(in the rows, 128 means zero)
One turn moves every row onto another: examples first, then more rows asked
Z198: [130 108 119 125 145 158 125 136 140 127 133 117 151 163]
Z371: [148  91 131 104 113 135 119 105  93 124 162 126 142 156]
Z385: [156 119 102 141 129 143 143  80 112 132 154 123 117 135]
Z492: [131 139 106 108 105 156 127 121 125 110 161 128 137 151]
Z868: [121 108 135 120 151 140 129 131 133 148 152 150 121 158]
Z547: [104  80  89 117 123 152 125 131 116 118 153 142 143 126]
Z433: [131  93  89 122 119 118 138 144 101 149 127 116 136 147]
Z544: [120 111 121 164 106 126 131 127 103 121 154 151 137 135]
Z291: [140 112 115 113 103 144 132 100 101 154 159 131 161 132]
Z689: [144 120  92 112 114 111 133 120 124 115 142 118 116 118]
Z529: [153 103  83 111 152 121 111 113 124 113 171 121 135 143]
Z484: [123 117  79 142 118 148 144 121 130 164 150 140 148 145]
Z865: [112 101 105 143 137 126 132 118 161 124 155 134 153 148]
Z422: [153  81 102 142 132 129 121 121 109 152 176 142 112 134]
Z573: [127 125  91 137 127 164 133 111 101 135 167 103 135 127]
Z515: [150 103  97 116 127 131 160 150 109 131 156 131 155 151]
Z376: [161 108  92 126 139 154 121 107 110 135 128 113 135 162]
Z11: [132 104 114 117 141 106 129  94 133 134 158 145 163 130]
Z932: [124 107 104 139 119 118 137  93 146 117 156 137 108 133]
Z520: [127 113 100 149 137 108 118 121 106 113 175 155 148 153]
Z847: [106  89 116 132 127 130 116 104 118 149 122 134 116 142]
Z880: [ 98  92 121 128 151 146 129 134 101 122 161 120 132 132]
Z718: [149 111 104 108 118 136 118 126 123 136 174 157 106 135]
Z242: [140 113 138 145 158 112 141 113 109 131 153 121 133 137]
Z190: [121 112  87 145 129 139 109 122 104 143 141 130 136 182]

Z515 turns into Z544
Z847 turns into Z529
Z880 turns into Z718
Now find these:
Z198 turns into Z932
Z573 turns into Z868

